One turn or mirror swaps these rows in pairs. Which row does each one swap with?
The rows were stretched afterwards, more along some directions than others.
K_243: [  6.8  -7.9  -0.5  19.0  16.8  -0.3 -12.9  -4.0  -1.5  -9.5  -5.6 -14.0
  -0.4  -5.6 -10.0 -12.5  -4.9  10.1 -10.9   1.2  16.5]
K_675: [ -2.5 -20.6 -14.2  13.8  13.3  -7.9   2.5  -4.6   2.2 -15.4 -10.2  10.0
  22.8 -18.7   7.9   8.6  22.9   9.0  -1.9  -9.1 -10.1]
K_695: [ -5.1 -11.5 -16.1   9.3  16.3  -2.9   2.2  -9.0  -4.0 -13.9 -10.7  10.8
  24.5 -14.6  -0.1  12.5  14.3   8.1   2.7  -4.5 -10.8]
K_932: [ -7.8  11.2   2.7  -3.0   7.2   0.0   2.1 -21.0   0.1  -6.8  -1.9  11.7
  23.1  12.2 -17.7   8.3 -15.0  17.9   7.9  13.5  -7.5]
K_959: [ -8.0  -8.5  -1.4   1.0   0.0  33.7 -12.1  -3.1 -23.8  -3.3 -13.5  19.2
 -10.7  -1.1  19.7   9.9 -10.2  -5.5  10.8  -1.5  -8.0]
K_387: [ -5.6   5.5   0.8   3.2 -26.7  22.8  -2.1  -2.8   3.6  -8.1  19.8   1.9
 -22.1   1.2  -5.4  -5.7  14.1 -14.3   9.6  -5.0   9.4]
K_125: [ -4.7  -9.7  -6.9  12.6  11.8  -7.6   4.8 -11.8  -0.1 -15.2  -6.5   8.3
  32.3  -8.8  -0.4   8.9   8.8  10.7   0.2   3.5 -12.0]
K_365: [ 14.9   3.4  -3.8 -16.0  -7.4 -13.8  -2.6  -6.4 -19.1  22.0  -1.5  14.7
  -6.2  -2.6  27.7   4.0 -29.7   3.1  -0.9  -3.0 -27.8]
K_601: [  1.0 -20.8  -2.9  20.2  -5.3  -1.2  -3.1   4.8   8.6  -9.3  -4.0   6.5
 -10.7   4.2  36.1  10.3  20.3 -10.4   3.1 -13.2 -11.8]
K_898: [ -7.8  11.1   1.0   0.8  13.6  -3.0   5.9 -17.1   2.0  -6.3  -4.1   8.3
  29.8   4.1 -13.3   9.4 -12.8  18.6   4.8   9.9  -9.8]
K_359: [ -3.5  -4.0  -1.7   6.6 -28.6  17.6  -3.3   0.6   3.6 -10.6  17.5  -2.8
 -19.9  -5.1  -4.8  -7.0  20.3 -15.6   6.0  -8.1  14.2]
K_629: [ -8.1   7.3  -3.7   1.8  14.9  -1.4   6.3 -18.0  -2.0  -9.7  -4.5  11.2
  27.1   3.2 -11.8  11.0  -6.8  12.8   6.8   8.2  -8.1]
K_316: [ 10.8   2.5   0.9  11.5  26.8  -8.4  -6.8  -3.7   1.5  -6.4  -4.4 -14.0
   2.4  -1.8 -14.1 -14.9  -4.9  10.1 -11.1   5.2   9.1]
K_435: [  2.5  -2.9  -1.9  13.7  19.4  -3.3 -11.3  -1.0  -0.1  -7.0  -3.3 -14.9
   3.0  -6.5 -14.1  -8.8  -4.7   8.5  -9.7   4.5  21.2]
K_98: [ -5.0  -9.9  -9.8   5.3  14.7 -11.0   2.8  -9.1  -1.9  -9.0 -11.0  13.8
  28.0 -10.5   4.4  11.4   5.9  13.4   0.9  -3.4 -17.4]
K_624: [-14.8  17.0   8.7  -0.1   6.5  15.3  10.7 -12.3   7.7  -7.4   1.7   8.6
   9.5  16.1 -20.7   9.9  -8.0   3.4  13.3  14.0   0.9]
K_533: [-14.2  -8.9   4.5   0.0 -31.7  -9.8   2.9  -1.0  17.2   0.8  19.1   3.0
  13.7  -2.8   1.9  19.1  10.0  -2.8   7.9  -3.1   5.0]
K_689: [ 14.3 -24.6   3.2  -1.4   6.6 -22.5  -8.8  10.2  -9.8  10.7  -9.6  -1.2
   5.4 -12.3  31.0   4.5 -10.3  -1.9 -12.1  -2.5  -9.7]
K_333: [ -2.8   6.4   3.0  -1.8 -29.0  18.0  -3.9  -5.5  -3.2  -4.6  19.6   0.9
 -24.2   3.9  -4.1  -8.8   4.8 -13.4   7.9  -4.8   5.6]
K_84: [ 11.0  -3.7  -5.1  15.6  23.4  -4.7  -5.6  -2.0   3.3 -10.5  -5.4 -13.7
  -0.1  -5.8 -10.9 -10.8  -1.0   9.4 -10.8   4.2  16.7]
K_289: [ -2.1   3.9   3.1   2.3 -31.5  16.6  -3.3  -6.3   2.2  -7.6  19.3   2.0
 -23.8   3.6  -4.3  -5.9  10.7 -14.3   9.4  -1.9   7.7]
K_704: [ -0.7 -19.5  -4.6  13.4   3.7  13.9 -12.3   3.0  -9.0  -3.3 -13.3  12.1
 -10.9   3.6  37.9   9.0   3.3  -1.3   2.8  -9.8 -15.2]
K_104: [ -0.2 -18.3   1.6  10.5 -22.5 -18.5   6.7   0.7  19.3  -4.0   9.0   0.5
   3.3   0.6  18.2  15.0  23.6  -5.8   4.4  -6.1  -5.9]
K_526: [ -4.8 -20.3   1.1  12.7 -17.3 -18.2   6.4   4.4  19.9  -3.1   6.0   1.3
   5.8  -0.3  21.7  16.0  25.3  -5.0   3.9  -6.3 -10.9]
K_808: [ -0.9 -19.3  -4.1  16.7 -14.7   8.9  -6.4   4.4   5.0 -16.2   8.7  -2.5
 -15.4 -14.9   6.1  -7.0  30.6 -13.7  -0.7 -14.2   6.5]
K_852: [ -7.4  -0.5  -2.8 -11.3  -2.8  35.1  -7.0  -4.5 -20.5  -1.9  -5.3  21.1
  -4.7  -2.0   7.8  13.4  -9.8  -8.3   8.7   2.4  -8.7]
K_249: [ -5.7  -2.9  -2.4  10.1   6.7   8.3 -15.2   2.1  -4.0  -5.2   2.5  -9.5
   2.0 -11.2 -12.0  -5.3  -9.6   4.4  -3.4  -1.0  27.5]
K_973: [ -8.3 -16.4   5.2   8.9 -26.7 -18.6   7.7   1.8  19.8  -2.7  11.3   2.4
   8.0  -2.2  14.1  14.0  21.9  -4.1   6.7  -5.3  -5.2]
K_799: [ -1.5 -15.7   5.2   7.5 -21.5 -22.6   6.6   2.1  18.1  -0.8  11.3  -0.2
   7.3   0.8  17.6  10.3  19.6  -2.9   3.2  -7.4  -8.5]
K_209: [ -3.2  12.2  10.4 -24.4  -7.3  15.5   6.2  -3.3  -5.8   5.6   6.8   8.7
  -4.2   6.6 -14.1   0.7  -3.6 -12.0  10.8  14.5 -13.1]
K_865: [  8.0 -27.9   4.8   2.1  11.2  -9.1  -9.6  19.4  -1.8   9.4 -11.9  -2.3
  -4.5 -12.8  25.6   2.1   2.7 -11.1  -4.2  -2.7  -6.5]
K_715: [-12.2   0.2   3.9   4.2  -9.9   5.7 -13.7  -1.5   0.5  -1.4  13.7  -7.5
   8.7  -8.2 -16.6  -0.8 -14.2   5.1   2.1   2.6  33.5]
K_836: [ -5.2  -1.7   1.3   6.9   1.2   8.2 -10.9  -3.5  -1.1  -5.6   4.7 -14.5
   6.2  -7.7 -18.1   0.9 -10.9  10.2  -7.0   0.8  31.4]
K_582: [ -2.4 -14.6  13.1   5.0  13.6   2.0  -3.8  23.9  12.4   3.9  -2.2  -7.9
 -10.3  -3.8   1.8  -6.6  13.2 -13.8  -4.0  -0.3   6.9]
K_505: [ 17.2 -13.8  -5.7  -8.8   2.6 -22.6  -2.9   3.6 -16.9  17.2  -9.7   3.6
   7.9 -11.7  30.5   6.6 -18.9   3.1  -8.1  -2.1 -15.6]
K_418: [ -0.7  16.3   9.8 -24.0   1.4   8.3  10.2   0.7  -4.2   9.4   7.8  13.5
  -3.5   3.9 -13.0  -8.1  -7.0 -10.6   7.0   6.3 -17.3]
K_767: [ 12.5  12.5  -1.9 -19.8 -12.9  -6.3  -1.4 -12.0 -21.0  17.8   5.3  14.6
  -6.6   6.8  23.4  -0.9 -33.2   4.9   2.2  -2.0 -23.4]
K_930: [  9.2   5.5  -8.2 -21.1 -10.0 -11.4  -1.7  -7.6 -25.1  17.9  -2.2  14.5
  -5.1   5.1  22.8   1.4 -31.0   9.0  -1.6   1.0 -26.3]
K_863: [ -8.2  17.7   2.2  -1.7  15.4   5.7   6.2 -18.3   3.2  -7.0   0.0   7.7
  23.7  11.4 -20.9  10.0 -12.5  13.8   8.9  12.2  -3.7]
K_408: [ -6.0   8.0  -3.5   1.3   8.3  -1.2   7.4 -20.0   2.1  -5.1  -2.4   9.9
  26.4   4.1 -12.2  14.5 -11.6  17.7   5.0   8.2  -7.5]
K_497: [ -1.4 -21.7  -4.7  12.7   3.6  23.0 -16.1   3.7 -14.8  -2.7 -15.9  14.0
 -14.3  -1.1  34.2  10.9  -0.1  -6.3   5.9 -12.8 -12.3]
K_768: [ 10.6   8.8  -0.6 -20.9  -7.3 -10.5  -4.1 -11.7 -20.5  20.9  -1.5  20.1
  -6.2   6.2  23.2   2.9 -37.3   6.3   2.0   1.5 -26.5]
K_211: [ 15.8   3.3   1.4   9.1  25.1 -11.8  -2.3   0.2   4.9  -3.2  -4.9 -14.6
  -0.4   0.2 -15.6 -17.8  -1.8   6.1 -12.2   4.0   4.4]
K_515: [ 10.6   7.6  -2.9 -22.0  -9.0 -14.4   1.3  -7.9 -23.8  19.6   1.4  12.2
   1.7   2.3  21.9   6.3 -32.0   6.0  -2.2   2.1 -23.4]
K_244: [ -5.0 -22.8  -7.0  15.6   6.9  14.7 -10.5   5.6 -15.4  -7.5 -17.7  12.7
 -12.9   3.3  38.3   7.6   0.9  -1.7   4.2  -7.2 -13.5]
K_941: [ -2.5 -23.4  -8.1  18.9   4.8  16.6 -12.9   2.2 -16.0  -5.1 -11.8  11.6
 -13.2   2.1  40.3   8.3   1.3  -4.6   5.3 -13.5 -11.5]
K_220: [  6.4  17.4   8.4 -20.4  -1.8  -0.8  11.3  -6.6  -3.2   5.4   9.8   2.5
  -2.3   7.0 -18.1 -10.8  -4.7  -8.3   3.1  12.4 -14.3]
K_374: [  7.4   6.5  -6.3 -17.0 -12.3 -11.2  -3.3 -10.3 -20.5  22.3   2.7  15.6
  -7.5   4.2  25.5   5.8 -31.0   8.9   0.4  -1.7 -26.0]
K_440: [ -8.4  21.7   8.0  -1.1  13.4  10.0   8.9 -15.3   7.0  -5.7  -0.6   9.2
  10.8  15.1 -23.4   4.9 -11.3   9.5  10.3  12.6  -6.5]
K_503: [  2.0 -17.7  14.8   3.4   7.2  -3.1  -1.4  17.4   8.7   0.9  -1.9 -12.7
  -6.1  -2.4   5.9  -1.4  11.8 -15.2  -0.4   6.9   5.3]
K_685: [ -4.3   4.8   4.8 -22.7  -4.8  23.4  -4.5  -1.9 -17.6  10.2  -2.0  19.5
 -10.3  -0.6   2.3   4.0 -15.1 -10.4  12.1   4.6 -16.6]
K_748: [  6.4 -29.2   1.7   2.6  10.5 -11.4  -9.4  17.0  -5.7   9.0  -8.8  -5.2
   0.1 -11.9  28.3   6.0   1.8  -8.6  -9.7  -1.7  -4.1]
K_962: [ -9.2  -3.8   2.1  10.3   2.9  -2.0 -14.1   0.1  -1.0  -2.2   4.6 -10.9
   7.3 -10.2 -12.1   0.2 -11.7   5.6  -0.8   2.6  27.2]
K_728: [  4.8 -22.2  -8.9  13.9  12.3  15.8 -15.3   4.8 -12.7  -3.8 -17.9  12.5
 -15.2  -1.2  35.3   5.6   0.8  -5.5   0.7 -10.0 -10.5]
K_700: [  6.9  17.4   0.5 -16.9 -27.2  -0.6  -1.8 -13.1  -9.5  10.3  14.5  12.9
 -18.8  11.4   9.3  -3.4 -16.7  -4.4   3.9  -2.2 -17.7]
K_314: [ -4.7 -20.7  -6.1  14.9   8.2  22.3 -11.1   5.9 -16.7  -8.4 -14.9  10.3
  -9.9  -0.1  32.8  10.7   4.9  -6.8   3.2  -6.9  -8.4]
K_532: [  6.2  -2.0  -2.4  12.9  22.0   2.3 -10.6  -2.6  -2.2  -9.9  -6.3 -14.7
   5.6  -6.2 -14.5 -12.5  -5.2  11.6 -11.2   0.1  15.3]
K_87: [ -9.3   3.2   4.2 -19.5  -6.1  26.0  -3.9  -5.5 -22.2   6.3   0.5  19.5
  -5.8   2.4   6.2   8.6 -16.5  -9.2  11.1   6.0 -14.3]
K_776: [ -9.4 -11.0  15.5  10.4   7.8   7.6  -0.2  13.1  16.6  -4.5  -0.6 -10.9
  -6.5   6.1  -4.6   2.8  15.0 -11.7   2.3   7.9  10.9]
K_819: [ 17.0  -1.8   1.0   6.2  19.4 -16.8  -1.7   1.5   1.9  -1.6  -4.8 -14.7
  -3.9  -1.4 -11.6 -20.4   1.8   3.4 -15.2   5.4   1.1]

K_819 is swapped with K_624
K_497 is swapped with K_365
K_930 is swapped with K_244
K_515 is swapped with K_314
K_959 is swapped with K_505
K_125 is swapped with K_836
K_728 is swapped with K_768
K_387 is swapped with K_799
K_359 is swapped with K_973
K_249 is swapped with K_98
K_289 is swapped with K_104
K_808 is swapped with K_533

